One vector is turned by the same rotation once a tick. Each row is the vector after some number of ticks, and that number follows the row.
The counts run from 0 to 606.
[ 2.12 -0.54  1.67 -1.48  0.38  1.53  2.22 -2.32  1.22 -0.99 -1.52  0.31
 -0.97  0.12  0.40 -2.14  0.04  0.35 -0.18  0.48 -4.73  4.36 -0.64  2.98
 -2.34 -1.01 -0.56  0.77 -0.61 -2.70  1.58  0.97  1.62 -3.23  0.50  1.46
  0.66  0.95 -3.52  2.97 -1.02 -1.98] => 114
[ 1.10  1.43  0.03  1.77 -0.25  0.71  4.65 -0.96 -0.25  1.54  0.07  3.15
 -1.38  0.36 -0.46 -0.55  0.17  0.65  0.68  0.65 -2.65  1.92 -2.74 -0.13
  0.85  0.36  2.11  2.48  0.65 -3.16  3.47  1.65 -4.36 -1.52 -1.61  3.04
  0.76 -1.50 -1.48  0.06 -0.86 -1.20] => 438
[-0.18  0.66  2.94 -0.87  0.12  2.23  1.62  3.32 -1.78 -1.70  0.81  2.57
 -2.47 -0.02 -2.99  0.00 -0.53 -1.48  1.63  1.89 -0.69  3.32 -0.48 -1.01
  0.64 -1.19 -3.25 -0.29  1.33 -1.12  0.44  0.15 -0.09 -0.51 -4.47  2.76
 -0.27 -2.96  0.60  1.25 -2.04  0.53] => 289
[ 0.49  1.01  2.20 -1.85  0.50  1.19  2.80  0.47 -3.83 -0.42  0.28  4.26
 -1.84  1.56 -0.34 -1.80 -1.30 -0.45  4.27  2.78 -2.98  3.33 -0.81 -1.30
  2.69 -0.51 -0.63  0.08  1.92  0.47  1.31  0.66 -2.07  1.62 -2.71  1.47
 -0.55  0.49 -0.45  0.21 -2.88  1.38] => 249
[-2.10  1.58 -3.33  1.72 -0.44  0.83  2.95 -2.00 -2.80  4.93 -0.74  2.29
 -1.25  0.79  0.53  2.21 -0.52 -0.36  0.70  3.35 -1.82  0.16 -2.58 -1.71
  1.21 -0.98  0.58  0.61  1.49 -1.85  1.61  3.01 -2.17 -1.52 -1.10  1.49
 -1.12  0.60 -1.82  2.51  1.32  0.50] => 448
[ 0.23  1.73 -1.44  1.50  0.31 -0.21  0.98 -0.55  0.78  3.84 -0.71  2.06
 -1.94 -0.50 -2.34  0.89  0.86  0.15 -1.50  3.68 -0.82 -0.13 -3.54 -0.91
  0.74 -3.77 -0.17 -1.05  1.83 -1.81  1.20  3.25  1.09 -3.05 -0.46  1.74
 -1.27 -2.27 -0.98  0.86 -1.93 -1.48] => 48
[ 1.80  0.70  1.21 -0.22 -1.58  0.98  0.64 -2.61  1.74 -0.77 -0.36  3.68
 -1.40 -0.04  0.76  0.30 -3.61  1.68  2.30  0.91 -3.12 -0.41 -1.57  2.57
  0.18 -0.45 -0.54  0.32  1.73 -0.96  3.49 -0.69 -1.92 -4.08 -1.04 -0.45
  2.99  2.28 -2.81  0.18 -0.71 -1.40] => 389
[-1.02  1.80 -1.68 -0.04  1.01  0.90  0.42 -2.53  2.02  2.22 -1.30 -0.34
 -2.59 -0.55 -0.69 -0.48  0.15 -0.73 -0.78  1.99 -0.32  2.28 -4.12  1.95
 -3.13 -3.81 -0.88 -0.75 -0.19 -3.05  0.96  1.37  2.63 -2.01 -1.30  1.98
 -0.01 -1.70 -1.95  3.12 -0.69 -0.88] => 103
[ 1.52  0.79  2.22 -0.01 -1.85  0.38  5.13 -0.30  1.08 -0.48  1.68  5.17
 -0.63  0.62 -1.45 -0.34 -0.90 -1.40  0.05  2.39 -3.36  0.70 -1.21 -0.84
  1.71  1.03  0.60  1.97  0.31 -2.93  1.72  1.86 -2.53 -4.40 -1.30  2.03
  0.02  1.09 -0.09 -0.72 -0.68 -0.28] => 20
[ 2.23  1.58  1.67 -0.70 -2.29  1.57  5.08 -0.67  0.33 -0.37  1.12  4.24
 -1.57  2.06 -1.37  0.02 -0.37  0.35  1.25  1.76 -1.90  0.46 -2.00 -1.43
  1.59  0.12  0.88  1.77 -0.73 -3.07  2.85  1.48 -3.56 -3.06 -2.23  2.49
 -0.23 -1.08 -0.02 -0.26 -0.32 -0.14] => 21
[-2.38  1.15 -1.77  2.09 -1.08  1.35  3.51  0.65 -2.77  3.18  0.84  2.43
 -1.49  0.49 -0.73  2.02 -0.34 -0.77 -0.87  3.22 -0.94  0.37 -1.42 -2.95
  0.51 -0.96 -0.82  0.97  1.13 -2.78  1.12  2.59 -1.74 -2.98 -2.52  1.79
 -0.52 -1.39 -0.33  2.10  0.50  0.33] => 31
[ 0.96  1.45 -0.24 -1.62  1.64  2.53  3.17 -1.45 -0.39 -1.74 -2.12  0.67
 -2.73 -1.87  1.08 -0.82 -2.81  0.36  3.37  0.20 -0.73  1.34  0.31  3.10
 -2.45 -0.19 -0.80  0.47 -0.64  0.10  3.27 -1.21 -1.39  1.55 -2.70  1.12
  1.09 -2.13 -2.92  2.55 -0.82 -2.20] => 147
[-1.10  2.16 -0.52  2.04  0.35  0.88  1.92  0.66 -1.42  2.34 -3.43  0.57
 -1.55  0.94  0.49 -0.06 -1.53 -1.53  1.18  5.92  3.01 -0.71 -1.48  0.02
  1.38 -0.97  0.31  0.36  0.49 -0.99  0.42  1.82 -1.17  1.54 -2.16  3.13
 -2.64 -1.49  0.33  1.60 -4.09  1.52] => 228
[-2.30  1.39 -1.92 -0.65  1.80  1.32  3.31 -0.94 -2.14  0.71 -0.38  0.78
 -3.49 -1.93 -1.68 -0.15  0.68 -0.22  0.93  0.66 -2.31  3.45 -1.13  0.71
 -2.77 -1.94 -2.91  0.18  0.12 -1.33  2.19  0.88  0.27 -0.56 -2.71  1.55
  1.10 -3.25 -2.21  3.65 -0.18 -1.56] => 101
[ 1.20 -0.11  2.36  0.31  0.61  0.96 -3.24  1.05  2.67  0.07 -1.12  1.58
 -1.63 -1.94 -1.52  1.07 -2.80 -0.70 -1.00  2.26 -1.47  0.88 -0.62  1.31
 -0.85 -1.92 -3.51 -2.60  3.82 -1.72  0.06  0.21  2.86 -4.97 -1.59  1.22
  0.15  0.10 -1.53  1.41 -1.61 -0.82] => 332
[ 0.04  0.33  1.05  1.74  0.49  0.61  2.20 -1.69  0.14 -0.19 -3.77 -1.48
  0.97 -0.61  2.56 -1.53 -2.49 -1.01 -0.32  3.92 -2.31  0.88  1.00  4.20
 -0.63  1.29  0.44  1.75  1.96 -0.14  1.20  2.21 -0.71 -1.37  1.18  2.29
  0.39  2.62 -3.05  1.50 -4.27 -0.55] => 176
[ 0.04  0.16 -0.30 -1.82  0.66  1.35  5.38 -0.85 -2.43 -2.17 -0.84  1.68
 -0.73 -0.17 -1.49 -1.47  0.36 -1.45 -0.94  4.30 -4.11  1.92  0.50  1.07
 -1.49 -0.71 -1.25  0.84 -1.02  0.63 -0.09  2.83  1.44 -2.26  0.75 -0.10
  0.28 -0.10 -2.56  3.66 -2.93 -0.70] => 507
[ 1.89  1.88 -0.65  1.58 -0.74 -0.65  0.55 -1.26  3.56  1.28 -1.07  3.82
 -1.31 -0.62 -0.73  1.03 -3.66 -0.71  0.80  4.75  0.30 -3.86 -2.54 -0.21
  2.02 -1.07  0.90 -1.52  2.05 -1.10  1.66  1.78 -1.11 -3.58 -0.32  0.77
 -0.54  0.21 -1.03 -0.65 -1.88 -1.32] => 2
[ 2.61  0.46  1.40  0.38  0.54  1.45  2.11 -1.36  0.12 -1.59 -4.11  0.55
 -0.09  0.02  1.98 -1.85 -2.78  0.67  2.29  3.03 -1.37  0.80  0.49  3.49
  1.15  0.11  1.01  1.69  0.74  0.75  2.88  0.79 -1.68  0.56  0.70  1.58
 -0.10  0.99 -3.42  0.17 -4.99 -1.78] => 185
[-1.81  1.40 -2.21  2.98 -0.30  0.91  1.28 -1.16  0.01  3.47 -1.94  1.90
 -1.44 -1.62  0.78  3.50 -4.14  0.37  0.02  3.27  0.92 -2.75  0.08 -0.64
  0.40  0.50 -0.60 -0.07  1.72 -1.36  2.93  1.11 -2.74 -3.30 -1.52  1.45
 -0.06  0.47 -1.81  2.00  1.29 -0.83] => 409
[ 1.89  1.35  0.84 -1.85  0.46  1.96  3.25 -2.94  1.65 -2.84 -2.75  0.20
 -1.40 -0.04  1.39 -1.91 -2.23  0.21  3.00  0.12 -1.40  2.37 -0.71  4.19
 -2.06  0.98  0.10  1.88 -1.38 -1.93  3.19 -0.47 -1.30  0.34 -1.51  2.16
  0.92 -0.67 -2.34  2.01 -1.44 -1.15] => 154
[-0.68  2.65 -0.31  0.20 -0.04  0.61 -0.48 -0.40 -1.62  2.34 -1.32  1.82
 -2.25  1.96  0.14 -0.99 -1.34 -1.37  2.65  3.76  0.74  0.62 -4.26 -0.46
  1.52 -2.66  0.45 -1.72  2.43 -0.64  0.75  1.13 -0.30  1.44 -2.49  2.44
 -2.26 -0.83  0.56  0.38 -3.44  2.43] => 244
[ 1.70 -0.68  0.59 -0.40  1.53  1.88  1.88 -2.14  1.22 -0.56 -3.47 -0.04
 -0.09 -1.89  1.10  0.01 -2.25 -0.49 -1.05  2.02 -3.46  1.78  2.40  2.79
 -2.62  0.45 -1.25 -0.37  0.27 -0.85  0.83  2.20  1.70 -3.65  1.86  0.99
  0.37  0.94 -4.29  3.61 -1.18 -2.41] => 129
[-0.40  2.08 -2.66 -0.50  1.77  0.39  4.31 -2.03 -0.69  3.03  0.36  3.47
 -2.64 -0.45 -0.90  1.10 -0.21 -2.22  2.05  2.20 -0.97  1.02 -2.28 -1.36
 -0.16 -1.10 -0.71 -2.27  0.05 -1.71  1.16  2.30 -0.34  0.67 -2.76  2.26
 -2.03 -2.92 -0.78  2.27  1.18 -0.13] => 479
[ 3.07  0.54  1.02 -0.70  1.75  1.98  2.68 -1.30  1.85 -2.20 -3.63  0.26
 -1.03 -1.72  0.50 -1.26 -2.18  1.06  0.94  1.16 -1.36  1.83  1.76  3.20
 -1.85  0.07 -0.63  0.49 -1.38 -0.96  2.53  0.61 -0.04 -0.89 -0.03  1.26
  0.37 -1.35 -3.98  2.67 -2.72 -3.30] => 138
[-1.09  1.09  0.37  2.41  2.16  1.27 -0.94  1.32 -1.11  1.79 -4.26 -0.84
 -1.06 -1.77  2.41  1.32 -4.24 -0.38  1.84  2.97  2.09  0.92  1.76  1.44
  0.15  0.77 -1.88 -1.00  3.15 -0.52  1.74  0.76 -0.92  0.13 -2.60  3.35
 -1.55 -0.94 -2.45  1.95 -1.92 -0.21] => 605
[-0.58  0.39 -0.88 -1.69  1.55  3.15  2.34 -1.78 -3.06 -0.18 -2.69  0.19
 -1.43 -0.25  0.90  1.18 -1.17  2.34  1.44  0.38 -2.51  3.15  2.22  0.56
 -2.26 -0.38 -2.28  0.43 -1.13 -1.01  2.89  0.63 -0.28 -0.93 -0.84  0.83
  0.81 -1.34 -3.93  4.50  1.05 -1.35] => 124
[-1.45  1.48  0.22  1.39 -0.08  0.01  2.49 -0.91 -0.77  0.98 -1.94  0.62
  0.28 -0.53  1.65 -0.03 -3.63 -3.79  0.82  6.14 -0.11 -2.25  0.23  1.14
  0.63  0.90 -0.41 -0.15  1.94  0.01 -0.97  1.91 -0.61 -1.31 -0.53  2.65
 -2.19  2.61  0.06  1.85 -3.25  2.32] => 222
[-1.06  0.99 -1.65 -2.06  2.60  2.40  1.27 -1.82 -2.19  1.66 -1.45  0.56
 -2.15 -0.72  1.06  0.70 -1.08 -0.51  2.27  0.99 -1.83  3.69 -0.27  0.07
 -2.44 -1.37 -2.72 -2.39  0.76 -1.91  0.55  0.94  1.93 -0.01 -2.22  2.66
 -2.11 -1.45 -1.84  4.07  1.52  0.33] => 534
[ 0.25  2.29  0.07 -0.94  0.08  1.19 -0.66 -2.60  2.11 -1.24 -3.13 -0.88
 -1.68 -0.68  0.92 -2.08 -2.54 -1.03  1.51  3.44  0.38  0.86 -2.16  4.63
 -2.66 -2.52 -1.12 -0.72  0.65 -0.18 -0.17 -0.06  2.68 -0.19 -1.11  0.94
  0.16  0.92 -1.44  2.53 -3.43 -0.36] => 568
[ 1.50 -0.02 -0.34  0.81  0.22  0.93  5.37 -0.44 -1.78  0.82 -0.78  2.89
 -0.09  0.30 -0.56  0.09  0.32  0.63 -0.10  2.35 -4.70  1.58  0.51 -1.32
  1.55  0.84  1.06  2.15  0.56 -1.24  2.83  3.25 -2.99 -2.59  0.71  1.60
 -0.11  0.12 -2.82  0.83 -1.08 -1.26] => 453
[-0.36 -0.25  1.72  0.67 -0.02  1.17 -2.78  1.40  0.85  0.56 -1.08  1.14
 -1.48 -1.61 -1.32  1.21 -2.49 -0.52 -0.75  3.64 -0.72  1.00  0.35  0.53
 -1.17 -2.71 -3.48 -2.03  3.44 -0.65 -0.30  1.22  3.56 -5.38 -0.83  0.72
  0.28  0.72 -1.75  2.30 -2.67 -0.98] => 324
[ 0.15  2.27 -0.25  1.51 -1.61  0.10  1.95 -1.96  3.53  2.97  0.57  3.09
 -1.17  0.84 -0.52  0.74 -1.58 -1.96 -0.12  4.16  0.05 -1.58 -4.00 -1.01
  1.40 -1.34  0.76 -0.53  1.26 -4.34  1.04  2.20 -1.13 -3.57 -2.13  2.61
 -1.95 -0.07  0.45  0.22  0.30  0.51] => 17
